Each path below is one point turned by a fixed rotation once a step. After each direction that follows a path, write how fast that rotation turns it, in degrees each step (0 if it stays still).
Each turn is a multiple of 5 degrees from 10 to 175, or 0.
Each row of a path follows its step; steps can be skipped.

step 0: [-17  13 -24 -18  -2  -5  19   3  -1  -3  21   1   1  -7  -4  10  -7  -9
  -2  26  -4  -7  -7  24  20 -10  10  20 -11   4  -4  -7 -15   9   9   1
 -13  -2]
step 1: [ -7   5  19 -10 -24  -7   4  -4  -5  -4  -3   9   2 -13 -11   1  14  -7
   6  17  -2 -33  -3 -16  15  14  12 -14 -12  -4  -4   2   9  14  -3 -11
 -17  11]
step 2: [-11  -4  -1 -23  23   5 -12  -5  -9  13   1   5 -13 -37   0   3   5   3
   5   4  12  11   2  -9  -3  -7   5  -6 -15   3  -4  -7  17   4 -30  10
  -5  14]
step 3: [ -3  -8  -9 -23  -5  30  21  10   1  19   3   6 -22   3   4  -2  -9   6
  -9  -1 -15 -13  -7 -17 -11  -6  -5   3  11   8  22   1  -4  -1 -18 -15
   8  13]
step 4: [-13  -5   3   2   3   4 -11 -24   2 -19  -2  -4  -4  18   2 -10 -14  -5
  -5  -6  10   8 -14 -14 -16  -1  10 -21  -1   2   9  -2  11   8  -5 -39
  17   8]
step 5: [ -1  -2 -29   1  21   3   2  -3   0  -8   1  -6   1  15  -4   0  19 -17
 -18   2   2  11   6   7  13 -21   2  12   1   0 -14 -17   9 -19   4 -19
   9  21]
step 6: [ 12   9  -9  -7  -8  -5   6  -6  16   3  16 -15  28   9   9  14  15  -8
 -14   6 -10 -19  -6   8 -12  15  -8   9   7  -5 -10   9  -1  19   6 -19
 -12  20]
step 7: [ -2  18  21  -4  15   8   7 -14 -14  -2   3   3  18   6  -5  -2   3  -1
   8   2  19   3  12  -2  -4  14  -2  19 -36 -12 -20 -13   1  14  -7  -6
 -15   3]
step 8: [  6   2 -24 -18  -1  33  10  21  -8  -4  -2  10  16 -11   6  15   7  -3
  22  16   7 -11  10   5   7  -1   0   1 -18 -12  13   2  -5  -1 -15   9
   8   1]
step 9: [ -4  -6  13 -36 -13   0  -2 -14 -13   5 -10  13   9   5  -4  13 -17  -7
  17  18  -2  -6 -34   1 -13  -7  -6 -14  -5   3  15   0  -2  -2   4  -5
  -3   2]
Speeds:
[ 2 -4  2  2 -2  8 -1  0  0 -5  2  0  7 -3 -2  6  0 -1 -6  6  4  2  2  1
 -2  6 -1  3 -2  0 -3 -6 -6  1 11  4  1  1] : 45
[-6  6  4  5  1  3  2 -3  7  3  1  2  0 -3 -1  0  3 -9  5  1 -2 11 -3  1
 -3 -5 -5 -1 -1  4  0 -7  1  2 -2  0 -2 -4] : 145
[-1  3  1  5  7 -9  1  1  1 -2  0 -3  2 -1  1 -5  3 -6 -7 12  0 -5  1  3
  3  1  2  3  3  4 -3  4  1  2  2 -2 -3 -2] : 65
[-4 -2  2  1  8  4  5  1 -1  1 -1  1 -1  1  7 -3  0  2  3 -1  0 -3  4  2
 -7  9  1  2 -2  4  1 -1 -8  2 -7  0  7 -5] : 80
[-7 -5  0  2 -3 -5 -3 -7 -5 -1 -2  0  6  4  1 -1 -3  8  2  5 -1  7  1  0
 -2  6 -3  2 -3  6  0  0  9 -2 -3  1 -3  3] : 140
[-2 -3 11 -1 -7 -1 -6 -1  3  0 -1 -4  1  8  3  3 -4 -3 -1  1 -3 -8  0 -3
 -5 -3  4  0  1 -2  0 -5 -3  1 -3 -2 -6 -3] : 130
[ 5 -1  6  1 -2  1 -2  8 -4 -3 -5  4 -1 -6  4 -4 -1  0  0  4  5  0 -7 -3
 -3 -4 -2  3 -3  4  9 -1  0  2 -4  3 -1  7] : 55
